In the data rows, the value 128 means zero.
Some points, one per row:
[111  85 180 106 135  75 136 174 112 182 173 111 132 138 116 210]
[126 101  89  57 121 101 121 147 122 111 111 143 143  89 130 136]
[ 86 135 130  55  53 130 116 161 148  90 211 122 111 180 164  75]
[198 116 138 114 157 143 139 169  97 117 147 114 182 109 102 187]
[123  94  89 131  75 136 131  65 168 102 104 179 155 147  93  98]
[144  86 130  84 104  98 100 135 104  74  72 135  88 101  76 150]
[ 98  45 129 144 105 131 115  32 149 124  89 229 176 116  90 159]
[176  91 166  80 136 154 136 193  77  91 119 185 125  70 124 196]
[ 78  99 106 214  81   7 119  50 106 217  54 144  56 193 185 127]
[141 120 168 108 161 168 127 182  97  99 162 135 142 121 164 146]
[ 85 155 128 127 100 105 129 137 131 165 152 115 111 187 168 149]
[ 89 145  52 147 123 163 124  78 146 130 118 109 158 145 102  99]
[ 60 111 154 128 103 145  84 118 104 133 159 146 126 149 144 170]
[101 178 104 165 141 130 105 143 127 171 154  97 112 194 186 116]
[153 187  72 139 140 155  98 135 108 100 182  83 184 155 154 112]
[ 78 186  95 119 125 198  88 133  64 116 151 131 154  82 152 216]
[166  82 255  85 178  45 196 218 130 150 164 116  65  52 192  89]
[159 129  66 138 147 141 126 103 132  90 159  81 216 137 136  40]
[155 169  65 156 138 166 122  71  81 103  50  85 124  92  96 133]
[ 49  35 123  88  49 105 118  85 121 128 131 191 173 156  84 235]
[119 129  97  93  84  86 154 157  85 140 117  99 105 123 159 135]
[135 137 178 129 125  95 117 153 103 110 169  64 122 131 187 123]
[202  76 178 132 171  85 235 165 148 131 153 120 114 162 101  47]
[150 160 162 199 122  90 112  80 165 161 137 189  76 202 181  17]
[ 88 109 209 106 101 118  65 182 123  99 197 118 104 149 195 163]
[168 147 141 108 158 164  94 193 143 125 142 151 156 130 126 194]
[168 119 209 101 123 105 163 127 146 117 122 164  71 129  97  98]
[102 102  84  98 111 158  98  85 132 103  72 164 141  86  89 148]
[124 203 113 191 142 118  92 107  85 145  66  91  64 163 152 168]
[193 181 109  86 112 161 145 169  87 115 109 149 110  69 119 138]
[ 69 147 163 119 137 175  60 155  79 125 169 124 113 124 167 198]
[124 196 130 187 156 139 134 139 114 150  98 105  59 156 155  94]
Here are 24 more points, each followed by its number:
[144 195 110 151 150 178 136 165 124 136 178  76 147 168 151 130] 0
[198 133  88 124 107 143  67 134 118  84 120 151 192 143 163 151] 1
[105 141  97 179 164  97 146 103 144 205  87  80  99 109  97 133] 2
[207  89 139 138 143 109 144  74 233  86 144 128 189 161  73  14] 3
[129 119 122 137 140 144 118  93 163 139 129 150 167 136 108 138] 4
[104 169  84 110 141 147 137 171 109 144 125 128 112  95 159 142] 5
[ 71 160  95 130 128 189 124  71 162 117 109 161 144 102 103 117] 6
[178 112 172 154 189 113 189 169 133 133 159  88 169 136 142 120] 7
[169  64 166  91 133 145 210 169 140 107 184 170 210 123  89 169] 8
[188  79 197 115 152  64 255 221 156 207 155 126 126 137 109 184] 9
[102 146 138  91  84 135  89 129 141  92 130 181 110 113 133 139] 10
[118  86 159 138 157 142 129  78 129 133  58 135 125  84  38 191] 11
[116  67 134  83 137  87  95 162 154 131 152 141 152  95 118 136] 12
[133 145 131 195 172 129 145 119 166 178 145  89 140 171 122  97] 13
[186 131  56 122 116 115 142 146 151 141  97 159 146 167 124 109] 14
[192 146 102 119 141 102 173 187 117 153 148  74 147 111 162 126] 15
[194 131  24  84 154 201 102 149 139  55 105 135 194  62  67  77] 16
[114 174  89  59 141 242  54 134 124  49 103 170 138  55  75 146] 17
[ 60  82  76  76 112 100 119 144 114 160 115 180 140  90 108 174] 18
[ 95 173 134 133  92 142 148  87 147 105 105 148  43 157 158  38] 19
[ 21 125 145 182 105 114 139  67 178 170  81 153  39 182 162  56] 20
[143 133 143  75  87 115 152 141 105 115  97 143  84 132 117 163] 21
[ 71 122 179 121  83 115 143 121 140 121 167 130  81 145 158  89] 22
[145 195 116 166 187 190 163 107 108 127  87 101 120  70 100 145] 23
Which three of these numbered points are nearest to each point below by angle, seen from the average point of the first points? Their numbers follow each, nearest first.
[148 137 135 124 132 149 144 165 124 140  92 172  88 122 109 147] > 21 23 11
[148 119 117 131 164 117 103 109  92 136 191  68 253 102 103 218] > 8 4 7
[111 135 167 142 164 125 111 138 142 137 142  79  98 123 156 104] > 13 7 22
[153 190 147 163 170 157 122 132 102 135 171 103 164 138 191  96] > 0 13 7
[107  91 133 160 132 133 140  55 190 143 116 150 154 126  58 103] > 4 3 6
[140 107 175  94 159 180 148 118  75  92 100 133 145  51  97 209] > 11 23 17
[114 161  56 134 119 182 159 105 118 124  61 168 103 106  85 143] > 6 23 17
[160  61 133 149 135  88 127  98 173 113 133  86 169 129  85 101] > 3 4 13
[ 72 109 177  93  87  97 112 149 127 140 148 115  71 101 170 127] > 22 20 10
[177 141 107 146 139 169 115 141 106 108 135 158 197 138 161 174] > 1 16 0
[123  72 187 120 111 101 134 102 171 129 106 158  85 121  72 105] > 11 3 20
[145 149 115 124 173 181 139 103 132 116 116 111 177  82  89 168] > 23 16 11
[192 108 172 111 157  86 202 165  96 164 212  43 217 116 145 180] > 7 15 9
[176  47 172  77 154  66  71 170 165 108 168  94 167 120  81 123] > 12 3 8
[136 138  69 179 152 140 144  91 137 165 130 129 209 146 105 152] > 4 13 2
[142 134 126 151 133 143 104  69 136  93  76 155 113 104 103  83] > 6 3 19
[173 132  49 114  93  94 139 154 147 158  77 161 115 103 140 105] > 14 16 15
[125 157 169 123 141 193  64 145 121  83 104 154  59  71 113 114] > 17 10 23
[134 138  44  65 137 210  74 139 111  64  66 206 155  37  71 149] > 17 16 6
[163 125 185 117 203  68 255 194 110 233 129 121 112  68 106 218] > 9 7 15
[119 141  93 188 150 109 109  88 133 166  98  88 128 146 117 155] > 2 13 23
[134 172 135 109  89 136 117 145 119 109 102 129  40 119 113  87] > 19 21 10
[160 160 171 193 182 168 120  94  98 118 110  73 168  78  90 193] > 23 11 7
[ 54 253  54 118 126 189 121 131 112 117 121 143  76 100 143  86] > 5 6 19
[169 151 190 193 166 139 117 108 132 119  92  99  96 108 135 117] > 23 13 2
[158 104 125 117 134 110 172 171 127 135 145 135 133 162  96 141] > 9 8 7
[ 99 162 103 147 141 186 150 129 154 126 112 193 105 130 142  95] > 6 19 20
[ 94 131 119 145 149 160 107  96 167 129 145 168 166 108  95 126] > 4 6 17
[160 127  68 123 127 144 108 143 100 104 122 104 160  80 125 120] > 16 1 17
[114  84 107 101  64 108 176 118 162 129 126 154 130 145  90 136] > 18 8 14
[114 147 128  65 117 156 117 162 128  81 142 104  94  87  92 109] > 17 16 10
